A: several groups of rows, each row roughly a mix of its group's hidden directions; one row fits no group
A (104 x 11)
[[  6.2  -7.0 -30.1 -27.7  16.2  25.5 -27.7  -2.5  -4.4   9.3  16.9]
 [  7.4  -9.9   7.4  21.3  -1.2 -28.2 -33.1   4.2 -34.0  -7.9  -6.7]
 [  7.8 -21.6   6.0  -6.7  -6.2 -11.3  37.6  32.4  18.2  -5.3 -15.4]
 [ 10.1  13.5  22.4 -15.7 -25.7  -0.1 -31.2  26.8  10.0  15.6  10.3]
 [ -7.7 -11.4  29.9 -19.7  15.9  -4.0 -31.2  -5.2 -20.4 -20.4 -16.1]
 [ -9.4  -2.9  16.5  -6.3  21.4  30.5  16.1 -35.9 -14.0   0.2 -17.0]
 [ 28.6  13.8  10.0  29.7  -5.4  -8.5 -22.1   5.2  19.8   6.3  28.2]
 [  9.6 -12.7   3.3  11.8  21.0  29.4  -7.3  -2.9 -40.2   0.3  21.2]
 [  4.1  -8.6   6.9  -9.5  34.1   4.6  -9.9 -16.7   5.3  11.2  43.5]
 [-30.1   4.4  16.0  17.2 -22.6   0.5  10.7  15.3 -25.0 -11.9 -27.1]
 [ -0.4 -31.5  -7.9  29.4   7.2   8.3 -16.0  32.9   1.4 -18.2 -11.2]
 [ 39.6  14.1  21.0   0.0  -9.9 -28.4  -4.2  12.5 -14.4 -17.7  -4.6]
 [  8.8   0.4   5.4   0.4 -40.8   5.0  -3.1   0.5  13.5 -40.1  15.4]
 [-14.3   5.0  -9.6  -7.4  24.1  22.7  42.7  -3.2  -1.5  -6.1  22.2]
 [-17.3  -9.0  21.7  -3.2  19.7  27.6  18.0  15.9  -5.7 -25.0 -24.3]
 [  6.6  -1.5 -24.3  23.4 -15.4  -6.7  14.7  44.4   8.8   7.6   6.6]
 [  9.4 -29.1 -12.7  -0.6  -6.8 -20.3  -1.8  45.8  -9.2   6.1   7.6]
 [-28.9  -8.2 -20.2   8.0  32.9   9.9  16.7  13.8 -20.8  19.4   0.1]
 [-19.8  13.4 -40.9  -6.9 -12.7  15.4  -9.9   6.0 -24.8  19.7  -1.4]
 [  1.1  20.3   7.6 -27.8  16.2  32.6  26.9  -6.8   3.0   0.8  22.1]
 [ 28.1  13.0  -2.9  26.8 -18.6 -10.5  16.1 -22.9  17.6  -7.9 -23.1]
 [-26.7  29.1 -11.1  20.4   5.7  -9.2  -1.0 -35.8  12.9 -12.4  -3.8]
 [ 13.3  10.8 -12.8 -12.1 -38.0  23.3  -2.7 -22.0  27.1  -1.0  -4.5]
 [ 28.5  -9.0  -0.2  -9.2  34.2  30.5  -0.1  18.8 -13.7  10.1  10.7]
 [ 13.9  24.6   0.4 -25.5  12.7  -8.1  29.0   1.7  16.1  29.2 -14.4]
 [ 10.3  18.2  10.4   9.5   6.3  -0.5 -18.6 -33.2  20.8   6.1  35.3]
 [  1.6 -22.7  31.4  24.6   0.6 -11.4 -14.3 -11.4 -25.3  -5.0  24.3]
 [ 19.2 -17.5 -20.7  -4.2  23.3   9.1   5.6   4.4  26.0  25.9 -26.3]
 [ 14.3  12.2 -27.5   6.4   0.1  -3.1 -29.1  12.7  14.0  15.6  35.0]
 [-21.5 -20.2  24.5  32.2 -10.4  -2.4  11.0   0.6 -21.5  23.2  -9.4]
 [ 19.0  -5.9  -4.6  -6.8  27.6  -1.1  28.3  -0.5  19.6  35.4 -13.1]
 [ 33.2 -12.3 -30.1   8.4 -18.1  11.4 -14.7  19.2  17.9   0.6  15.8]
 [ 14.4 -34.6  -9.9 -19.5  14.7  10.1  -0.4   3.6   5.3  17.6 -35.8]
 [ 14.6 -17.3   0.2 -35.3  11.7   6.0  -5.4   7.5 -16.6  35.3 -17.2]
 [-17.1 -11.6  27.0 -19.4  16.0  20.7  19.9   4.3  -2.6 -21.5 -27.1]
 [-15.5  22.2  -4.8 -35.3  11.5   0.1  27.4   0.7 -17.3  24.8  -5.7]
 [  8.1 -31.9 -20.5  28.4  16.9   5.5  -4.8  17.8 -13.6  25.7   4.6]
 [ 37.8   1.8 -26.0  -6.4   5.1   9.0 -28.2   9.7  -0.1  11.3  23.8]
 [  8.7 -18.5  -1.6  39.1  24.0  -7.3 -23.4 -11.2  17.5   4.4 -16.2]
 [ 12.3  -9.5 -16.6  -5.3   5.9  17.6  39.6  26.8  15.7  13.0  15.6]
 [  5.5  22.2  18.3  -4.3  -1.6 -17.3  32.1 -19.4 -12.0 -33.2  -2.3]
 [-19.6   0.0  27.1 -25.0   4.8   4.1  -9.7 -29.0   3.1   9.9  31.7]
 [ 18.7 -40.3   6.5   0.6 -24.7 -16.0  -5.5  26.6   0.5  -3.2  14.4]
 [ 22.7  -9.3  -6.7  16.8 -17.5 -33.1 -11.9  27.8  10.3  21.0  -6.9]
 [  8.8  -7.4  -5.4   8.0 -19.9 -13.0 -43.2  31.9   1.5   8.0   9.7]
 [ -7.6  -9.6  22.9 -33.1   2.4  -4.3 -26.8 -23.2   0.3   6.3  27.3]
 [-22.6  18.2  -8.5   0.5 -12.5  -1.4 -29.5  24.5 -11.1 -27.3 -20.6]
 [ -2.9 -25.8 -27.5   7.5  15.3  22.4 -29.0   8.0 -12.8  21.4   9.3]
 [  9.3 -15.2  11.1 -31.6 -11.4  10.9   7.3  -2.1 -28.6  19.9  29.6]
 [ 16.5   3.0   8.7   2.2 -21.8 -24.2 -39.4 -11.1  -1.4 -11.3 -24.7]
 [ 17.3   0.5   0.8  14.8 -12.2  -4.9 -43.8  18.5  15.2 -17.1 -19.0]
 [ -2.4   6.1 -43.0   1.4   5.0  -9.1  18.7  10.8  15.0  -9.7  32.4]
 [  0.2 -28.0  30.2 -27.1 -10.2 -23.3  17.5   1.6  15.1   5.3  13.7]
 [ -6.8  19.0  -0.3 -10.5 -35.3  -1.1  -3.2 -22.8  14.2 -36.5  -1.6]
 [-25.6 -21.5  -4.2   6.6 -15.0   6.7   0.2 -24.5  -4.4 -41.1  -8.8]
 [ 28.4  20.5  -8.4   4.2  21.3  -2.3 -27.1 -13.8   9.9 -17.9 -26.7]
 [ 22.1 -31.4 -22.9 -14.8  14.9  23.2   5.7 -20.6  -8.4   9.6  15.6]
 [ 10.7   5.2  -5.6 -13.7  20.2  -2.3 -28.0 -18.7  -4.8  42.3 -10.8]
 [-13.5  20.2 -32.9  22.0 -22.2  -7.4   4.9  11.6 -11.4  25.9  13.3]
 [-33.3 -34.4   1.0  -0.5 -26.9  -9.6  22.7  -5.5  10.6  -5.2  -6.5]
 [ -6.1 -12.6 -32.3  12.8  -1.2   7.3  11.9  -8.7  18.3  41.8   8.9]
 [-23.4 -10.3  11.2 -16.6  14.6  32.6   4.6  -0.9  19.5  26.4 -20.2]
 [ -2.9  -7.8  39.8   5.1  12.1  25.6   1.7  -9.6 -34.4   2.6  -8.4]
 [-13.2 -12.0 -35.7  -1.0  10.7   4.8   9.3 -18.1  31.8  20.3 -16.2]
 [ 31.4   1.9 -33.6  19.2   1.1 -16.7  18.3 -16.4  -6.6   7.6  19.1]
 [-10.8  -8.6 -22.3  20.7 -17.1  -9.4  -5.6  29.0   2.1  17.9  33.8]
 [  3.5 -26.2  26.4 -36.9 -14.1   0.7  17.5 -14.8  14.5  -6.6 -10.3]
 [ -3.6   1.6  21.5  12.8 -23.2  -8.8 -20.5 -29.8 -12.2 -21.6  25.6]
 [  5.7 -23.4  10.2 -10.1  12.8 -12.5  16.0  28.6  -7.9 -17.3 -36.0]
 [ 29.3  15.6 -12.0  25.0  12.9  -0.3 -17.6 -13.9  22.6   3.1  27.9]
 [ 19.2 -39.1 -10.4 -16.7  11.6  13.2  -6.1 -14.9   7.8  21.5 -21.6]
 [ 10.2 -25.0 -14.2 -12.4  16.3  13.0  -1.2  36.4  -0.7  16.4 -26.8]
 [ -4.3   5.1   5.9 -27.9  30.7  34.4  15.7 -18.6   7.6  -6.3 -12.8]
 [-27.2 -31.9   5.2  25.4  13.4  19.1   4.6   0.1 -18.1  21.2  -8.3]
 [ 22.8   8.2 -30.5 -27.3  18.7   0.6   0.5  11.6  32.6  -5.6  -0.7]
 [ 18.6  11.5   8.8  -3.3 -30.9   3.0 -25.0  -5.7   8.1  38.7   9.1]
 [ 10.0 -28.5   9.5 -12.1  12.6  -4.9 -26.7 -23.3 -10.8  16.6 -29.3]
 [ 20.0  -3.5  45.0  14.8   3.0 -24.5   1.7  -4.2 -12.2   7.7  18.4]
 [ -2.0 -33.6   6.9 -28.0 -11.6  13.3  32.8  12.6  15.4   4.2   8.6]
 [ 12.8  11.4  10.5  29.0  13.3 -15.2  -6.5 -35.6  18.2  16.1  16.7]
 [  4.9 -12.5  -6.0  23.2  -2.4  -3.3 -24.2 -11.4  28.1 -25.2 -30.4]
 [ -3.8   2.6 -27.0  -7.1 -24.6  24.4 -33.4   6.4  -5.1  -7.1  24.6]
 [ 24.9  17.0 -26.0  27.6 -17.5 -20.5  -2.3  16.2  10.5  -0.9 -19.7]
 [-15.6   0.7  17.6   2.8 -15.1 -19.1  26.3  -2.9  24.9  21.0 -30.3]
 [-10.6   7.1  17.3 -17.4 -14.9  30.9 -22.1 -33.0   8.0  -5.5  14.8]
 [  3.7  12.4 -19.4   1.5   5.7  10.9 -22.2  -0.7  14.5  18.0  45.9]
 [  8.3  -6.4 -13.5  26.4 -16.7 -11.7 -26.9 -32.1 -25.3  -4.1   4.0]
 [-12.9  14.5  31.3 -17.9  10.6  27.5  11.2 -17.7 -19.7 -21.1   3.8]
 [-18.8   4.1 -13.4  35.6   5.5   2.0 -40.6   8.6  -9.1 -11.5   6.7]
 [ -6.0   1.8  15.7 -38.5 -10.6  -2.3  39.1   8.1 -18.4  -2.2  -4.2]
 [  0.0  -6.3 -32.4  -5.5  32.8   8.2  25.2 -23.0  10.4 -12.9 -11.4]
 [ 18.4  20.2   0.8   1.9  -4.8   6.3 -30.2 -25.6  28.8  -0.3  25.1]
 [-13.3 -15.7  -6.4 -31.1 -13.7  17.4  11.4  -4.9   9.0  22.1  34.5]
 [ 37.3 -10.0  -0.3 -13.6  -2.5  10.6 -27.2  -7.9  31.4 -13.7   8.5]
 [  5.9 -15.1 -14.2  16.0  -5.0  16.0  25.5 -23.6  23.0  -5.0  32.7]
 [ -9.5 -17.5  -2.2  27.3  -5.9  -8.7  26.0  16.9 -35.2  -1.8 -19.5]
 [ -9.6  -9.1  23.4 -47.0   0.8  14.5 -11.1   0.5  21.7  -6.7   7.6]
 [  5.9 -17.2  -9.5  17.9  17.0  23.9   5.6 -35.2 -20.4  23.2  -3.5]
 [ 11.5  20.2 -19.9   7.9  -1.8   2.8 -15.4 -30.8  12.9  20.0  32.8]
 [ -4.6  14.2  11.8   9.0 -21.8 -35.8   1.7  -6.8 -11.9 -37.9  -2.3]
 [-10.2  -1.1  25.9  -6.0   3.7  42.2 -13.5 -14.4 -22.5  15.6   9.3]
 [ 33.9   3.3 -29.7 -14.4  -0.7   2.0 -31.7 -22.5   7.4   3.0  -3.1]
 [-28.4  -6.1 -19.4   0.7  17.4   9.3 -28.6 -19.4 -27.7  16.3  -0.4]
 [  8.8   3.7   1.6  -1.4   4.3  37.1 -11.5 -11.0 -24.7  15.6  35.2]]
which group is each row in? (one row of each group first)
[ 10.9  -7.2 -17.8   0.0  27.8  18.5  17.9 -40.6  -4.2   3.5 -15.4]
(43)
[ -4.2 -21.4   5.2 -10.0  -4.4   2.7 -42.9  12.4 -31.5  -2.0 -14.8]
(20)
[-12.1   5.3  15.6  13.5  -1.1  43.3   3.4 -29.7   1.9  -7.5  20.1]
(58)

[  9.2  22.2 -27.6  30.0  -0.5  23.8  -2.9  26.3  16.9  -6.3   1.4]
(58)
[-32.9  14.8  15.4  11.7  22.4   0.0 -15.7   8.2 -34.3  -8.7  -9.9]
(58)
[-20.3  16.4  -8.0  -8.0 -39.3  14.7  28.8  -3.9  15.7  12.2  -5.6]
(58)
[ 26.0  18.3 -24.4   2.3 -13.8 -35.1  19.0  -7.1  16.9  -5.2   8.8]
(43)
[ -7.9   8.9  26.8  10.0 -12.5 -32.2  29.9   0.6  -7.4 -22.1 -15.7]
(43)
[ 29.8  14.5 -44.5  -7.2  -2.9  -5.6  -6.1  -8.1  13.7  11.2 -15.8]
(58)
[ 34.3 -12.7 -22.1 -17.8  -8.2  23.6 -21.0 -21.1  10.6  -7.0  -5.1]
(58)
[-24.0   2.1  17.4 -24.1  29.1  -6.4  16.0  26.8  15.6   6.0  15.3]
(58)
[ 47.2  25.4   7.9 -13.0  -3.2   3.3  10.3  -9.4  -6.4  11.0  18.9]
(43)
[ -4.5  -7.6  21.5  -7.8  14.5  -5.2  26.4 -23.1 -13.3 -12.7 -37.8]
(58)
[ -8.6   9.8  25.9  14.9 -16.0 -11.2  10.0  27.2 -17.6 -27.9  21.6]
(20)
